One turn moves each row of this set onto another row. After a few examples, where does it send each row asked below?
z_126: [ 11.8  -9.5   1.3   2.1   4.4  -5.6  -4.2   5.8  14.4  -8.5  -5.7   1.6
  10.0  -5.2   2.1  14.1  14.3 -10.8   6.7   6.4   9.7 -11.3   0.5  11.5
   8.8   1.8  12.5   6.0   9.6   1.9  -6.9 -17.7   8.9  15.6  -7.2  -4.3
 -10.9  -8.7  22.2  20.2  -9.7]
z_703: [  0.7  10.3   6.4   7.8   6.2  -5.1   0.4   7.3  12.5   5.2 -11.8  -3.2
   8.3  -1.4   4.2  16.2  18.5  -7.0  15.1  -2.5   7.2 -11.1 -15.6  13.8
   6.3  -0.2  -7.0  -1.3   2.3  -2.7 -10.7  -8.3  10.5   2.6   0.7  -6.7
 -10.8 -12.8  13.0   4.1   2.0]
z_286: [  4.4  -6.7  -0.1   6.4 -13.9  -0.6   0.2   9.8  -9.2  -0.9   3.8   6.4
  23.0  -7.3  14.7  16.1   0.5   1.7   2.5  18.3 -10.7   0.4   8.4  -3.4
  10.2   1.0   0.6  -9.1   6.8  -9.4  14.9  -1.5  16.5   0.0 -19.8   3.7
   3.6  16.3  13.3  12.3  -1.6]
z_155: [ 22.0  -1.4  -0.3 -11.6  -7.8  -6.4  -1.5   1.2   3.8 -12.2  14.9   7.3
  -1.1   3.8   1.3  11.7   2.4   3.9   0.6  17.7   4.3   3.0  10.5   2.5
  -1.4   2.8  -5.0 -15.5   2.0  -1.9  11.0   2.1   9.4   0.3 -24.7   6.1
  -1.5 -13.2   7.1 -10.3   3.8]
z_102: [  2.1  12.6 -12.5   8.5 -13.1  11.2  -0.3  13.7 -13.2   2.8  10.9  -7.3
  -1.0  -1.6   8.4  25.0  21.8  -5.3  -0.2   6.2 -13.5   1.9   6.9  13.7
   2.8  -9.9 -21.1 -12.8 -13.7  -7.2   7.0 -10.0   4.5   0.0 -28.2   6.9
  -6.3  -2.5  15.0  17.2  -1.8]
z_61: [ 12.3 -14.2  -9.6  11.6  -6.6   5.0   9.8  -2.8  -7.4   0.8  10.4  -9.6
  12.4  -9.4   9.8  19.6  13.6   5.7   6.8  10.0 -17.9 -17.4  -4.5  -7.9
  11.3   5.6  -2.4   6.2  -2.5  -5.3   7.0  -2.2   3.2   1.0 -20.1  -1.2
  -2.1  15.8  15.8   7.9   5.9]
z_971: [  5.1   6.0  -5.7  16.6 -20.0  -3.4 -11.7   4.5  -9.5  -3.1  15.2 -12.2
   8.6  -3.4  15.7  23.5  20.8  -7.5   7.2   0.5   3.3  -0.6   1.8   3.7
   1.5  -0.2 -20.0  -8.9  -9.5  -7.4  -0.4 -11.3   7.8   1.2 -39.6   6.3
  -5.2  -7.7  10.1   0.3   0.8]
z_742: [  5.2   6.5   5.7   6.5   6.1   4.3  -8.9   3.8  13.7  -7.6 -16.3  -2.8
  15.5   3.8   7.5   3.5   7.5  -7.8   3.4   8.8   4.1 -19.7  -3.2   8.1
  11.1   3.8  -0.4   7.3   1.5   1.9 -18.7  -3.3   3.7   7.2  -4.6   0.2
 -11.1  -4.9  12.3  -6.5   1.3]
z_665: [ 11.9 -12.1 -14.1   0.3  -5.2  18.6   8.0  -4.4   0.2  -1.1   9.1 -13.4
  16.7  -9.6  15.5  18.6   4.0   4.3  -3.2  15.1  -7.0   0.3   2.6  -2.9
   7.2   1.7  -5.3  -3.1   3.6  -1.7  12.7  -3.5  10.2   3.0 -18.1   4.8
  -5.3  10.7  -0.9  22.1   2.8]
z_497: [ 10.4  10.3  -4.7  14.7 -12.3   4.1 -12.6  15.2 -14.3   2.2   9.3  -4.8
   4.1  -7.9  27.3  26.0  17.2  -7.7   2.3   2.6 -11.6  11.4  -2.1   8.3
  -3.1  -4.7 -10.8 -15.7  -3.0  -6.7  15.0 -10.1  13.1   1.7 -23.4  -1.2
  -2.4  -7.0  17.0   7.3  -5.0]
z_700: [  5.9  -4.2   2.1  13.1   7.1 -14.7  -5.8   6.0   8.9  -6.8  -9.0  -6.0
  17.4   7.1  16.3   7.2  14.6 -10.0   1.5   6.3   6.2 -17.4  -1.8  21.3
   3.9  -2.2  -1.7   5.4  -2.6  -1.5 -15.9  -4.2  -2.9   9.1  -4.7  -4.0
 -15.2   4.6  16.4   4.5   4.1]
z_851: [ 17.3  10.5 -18.9   6.7  -6.7  14.7  -3.4   1.6  -3.1   5.6  11.5  -7.6
   8.3  -7.6  17.3  18.7  19.0  -7.1   1.0   6.5  -7.4  14.1   2.5  -0.2
  -0.4 -12.8 -19.5  -6.8  -4.8  -6.1  10.0 -10.0   8.7   8.2 -26.8   5.2
 -10.9  -2.7  -3.3  10.4   8.9]
z_721: [  3.5   9.8  -2.9   8.7   1.0   5.6 -14.2   1.8  13.3 -12.2 -10.4   3.6
   9.3  -2.4   1.5  16.6  12.6 -14.3  -1.5   8.9   3.1  -7.0   0.4   8.1
   9.8   6.4   1.1   6.6  13.6   2.0 -12.9 -16.2  16.3  16.8  -7.6  -3.9
  -9.0 -16.0  18.2  10.2  -8.0]
z_802: [ -0.5 -11.2   2.3   9.1 -19.1  -3.4  10.1   6.3  -4.2  -6.7  11.3 -11.5
   6.1 -15.5   3.6  20.1   4.0   4.3   6.6  10.6  -3.6 -12.0   2.9 -11.8
  10.9   2.4  -1.5  -5.9  -0.1  -6.1   2.4  -8.7  11.5  -2.3 -22.8   7.2
   1.5  10.0  12.8  12.0   6.6]
z_190: [ 11.6   9.6   5.8   4.2  -4.9 -11.2   5.9  12.7  19.3   1.0  -3.3  -2.5
   3.1   5.5   1.2  13.4  18.6 -12.8   8.2  -2.2   4.6   0.7  -5.0   9.3
   8.5   1.7   4.1  -0.1   3.6  -0.4 -10.1 -10.0   5.8   8.4  -1.4  -9.8
 -14.3 -11.3  20.6  -0.7   9.9]
z_475: [ 11.1  -5.8  -7.2  -2.8   3.7   4.6   2.7   7.3 -10.6   2.1   7.8  -1.4
  -2.4  -5.6  10.5   2.9   4.2   7.1  -0.5  11.8 -15.6 -10.6  14.8  15.8
  -3.2 -16.5 -10.6  -5.7 -16.2  -9.1   2.9   7.9   1.3  -1.3 -13.0  16.4
  -9.2   6.6  18.2   2.4  -5.9]
z_363: [ 20.6  -3.4 -18.5   3.9  -3.3   7.3  -3.9  -3.2  -2.4   4.8   9.9 -10.6
   6.3 -12.5  24.5   5.9   0.1   6.3  -7.9   7.5 -11.8   1.9  11.1   2.7
  -6.9 -10.6 -10.4   1.1  -7.2 -10.8  -1.4   2.9   0.7   3.6 -14.6  14.2
 -19.5   9.2   6.5   3.8   5.1]
z_445: [ -0.8   8.0   1.8   8.2   7.1 -10.0  -5.1   3.7  11.5   3.8 -13.0   1.1
  18.2   4.6   5.2  12.7  12.6  -5.3  11.7   5.3   8.1 -20.2  -9.3  14.6
   8.8   0.8 -11.4  -0.4   5.6  -3.2 -12.6  -3.7   4.9   0.3  -1.2  -3.1
 -11.0   0.3  10.6   4.6   5.8]
z_741: [  8.6  14.2  -4.9   6.3   2.3 -11.3 -11.7  11.2  12.2  -1.8 -11.2  15.7
  -0.7  -8.7  -0.4  14.7   7.1  -4.7   0.0   9.8   5.4 -11.1   1.6  11.7
  -2.6  -5.0  -3.5  -0.9   9.4  -4.5 -18.5 -15.4   5.5   7.2  -4.0   1.9
 -18.0  -9.9  19.1  16.3  -0.4]
z_494: [ 15.7  -9.5  -6.5   6.4   8.5 -10.1 -10.0  -1.5  -7.9  -9.9  14.5  -9.2
 -12.5 -12.0  15.9  13.2   1.4   3.4  -2.0   5.0  -8.4  -8.7  11.5   9.2
 -10.0  -9.8  -2.4  -2.9  -7.5 -16.6   6.6  -1.2   6.0   4.4 -12.6  13.9
  -4.3  -5.6  10.0  -2.1  -5.5]
z_168: [  2.7  15.2  -7.1  12.6   4.1   0.4 -17.1   8.3   9.0 -12.2 -13.3   5.8
   3.6  -3.1   4.6  15.5  10.6 -12.7  -5.9  14.8  -2.4 -16.0   2.8   5.6
   6.5  -2.8  -6.1   2.1  13.7   2.5 -17.3 -17.2   8.3  14.1  -3.6  -1.4
  -9.0  -3.9  15.9  10.8   4.2]
z_67: [ 24.2   3.3   3.4  -7.9 -13.9   4.9  -5.8   9.8  -0.4   2.1   5.5   2.2
  12.7   5.7  18.0  13.6   0.0   3.2   1.8   6.8  -0.3   9.6   6.2   7.0
   3.0  12.7   4.3 -12.8  -3.1  -7.4  16.4   3.4   5.2  -6.2 -26.4   3.2
  -6.9 -10.1  14.0  -6.2 -10.2]
z_669: [  7.4   4.1  -2.7   3.5   1.2  -7.3 -11.8   3.8  13.5  -6.2 -10.8  10.2
   7.4  -4.4   2.9  16.5   7.1  -3.1  -1.3   9.7  12.0 -10.8  -0.7  18.4
  -1.3   7.4   0.6   1.4  10.2  -0.6 -16.0 -12.8   7.6   5.8  -8.6  -0.1
 -18.1 -15.0  20.6  18.4 -11.6]
z_720: [ 30.1  -4.9  -9.0  -7.8  -8.5   2.7   6.9  -1.5   0.9 -11.5   9.7  10.1
   0.2  -2.1   0.2  16.8   9.7   7.1  -7.3  23.6  -8.6   4.6   4.1  -0.8
   0.6  14.6   4.7  -3.9  -3.4   0.1  10.5  -1.5   0.9   6.2 -23.9  -0.5
  -9.5  -9.6  13.7   0.6  -0.5]
z_901: [ 17.7   2.7  -5.5 -16.8 -10.1  11.7   6.5   4.5  -1.0   5.1  13.8   0.3
  -0.8   6.6   2.8  10.0   8.9   4.5   3.1   6.8  -6.8   6.0  11.7  13.9
   2.5   2.2  -9.5 -12.6  -8.6  -2.1  10.3   7.9   7.2  -4.1 -20.3   7.3
  -8.9 -13.0  23.4  -3.8  -8.9]
z_75: [ 25.8  -1.5  -7.6 -10.1 -14.8  18.2   9.3  -0.5   6.2   0.6  11.2  -4.9
   6.7  -8.3  14.4   8.7   5.7   6.5  -4.9  12.3  -1.8  17.4   1.4   0.0
  -3.3   1.3  -4.3  -7.7  -5.1   4.4   5.0   2.8   8.5   1.9 -21.8   4.4
 -16.3  -9.9   7.6   0.0   3.6]
z_583: [ 16.1  12.9  -9.5   6.7   1.3 -14.4 -17.7  14.4  10.7  -3.0  -4.3   6.1
   3.0   3.9   7.1  15.7  18.2 -16.1   3.4   7.7   6.3 -13.7   4.8  11.1
   2.9  -8.8  -7.6  -5.1  10.2   2.7 -10.9 -19.5  -3.6  12.5  -9.4  -3.1
 -14.0  -3.5  19.3  13.6   8.7]
z_994: [ 17.6   1.2   1.2   7.8   0.0  -1.8  -6.5  18.5 -12.1   1.8   0.2   0.3
  -1.1 -14.5  24.4   7.9  -2.4   4.7  -0.3   7.4 -15.8  -3.8   7.4   3.9
  -6.5 -13.2   3.7  -8.3 -12.1 -16.7   8.8  -1.1  -0.2  -2.2 -13.2  11.3
  -7.4   8.3   9.9  -0.5  -1.8]
z_882: [ -3.0  -7.3  -6.8  -0.2 -13.8  11.4  12.5   5.5  -6.9  -0.6   8.2  -2.1
  15.4  -1.9  -2.5  19.9   8.8   2.3   1.2  14.5  -9.6  -3.4  13.0   7.4
  14.7   1.4  -6.3  -4.7  -5.8  -8.2   9.1  -2.9  11.9   0.1 -25.9   8.7
  -1.9   9.3  14.7  22.9  -7.6]
z_450: [  8.3  18.3   3.0   7.5   4.3   4.6  -8.5   8.4  14.7  -1.5 -12.2  -6.2
   0.7   0.5   6.3   9.2  11.0 -11.0   4.5  -2.5  -1.2 -12.3  -5.8   4.9
   9.4   1.4  -2.2   4.6   2.2  -0.8 -17.2  -8.3   4.2   7.2   1.4  -2.0
 -12.5 -13.6  15.9  -9.4   4.9]
z_746: [ 19.4   6.7 -10.5  12.7 -12.4   6.6  -1.4   1.9  -8.0   4.0  12.9  -2.4
  10.0  -0.8  10.9  20.5  32.0  -6.0  10.3   4.8 -10.7   0.5  -8.1  -1.9
   4.0  -0.4 -17.0  -3.1 -10.6  -0.2   5.5  -6.4   3.5   4.3 -35.8  -5.5
  -7.0  -6.2  12.0  -4.6   8.1]
z_387: [ 25.6  -1.6 -20.2  11.2   4.9  -6.0  -9.3  -2.9 -10.2  -5.3  10.6   2.6
  -5.5  -9.6  14.0  16.2  12.7   0.8  -8.4  12.2 -18.8  -3.5  10.2   6.1
  -8.7  -3.9  -3.5   5.5 -12.6 -16.2   2.6  -3.6  -5.0  11.9 -20.0   8.9
 -14.7  -1.1  12.2   1.2  -2.6]

z_75 -> z_665
z_450 -> z_721
Now these:
z_669 -> z_445
z_190 -> z_126
z_497 -> z_67
z_61 -> z_387
z_494 -> z_971
z_882 -> z_475

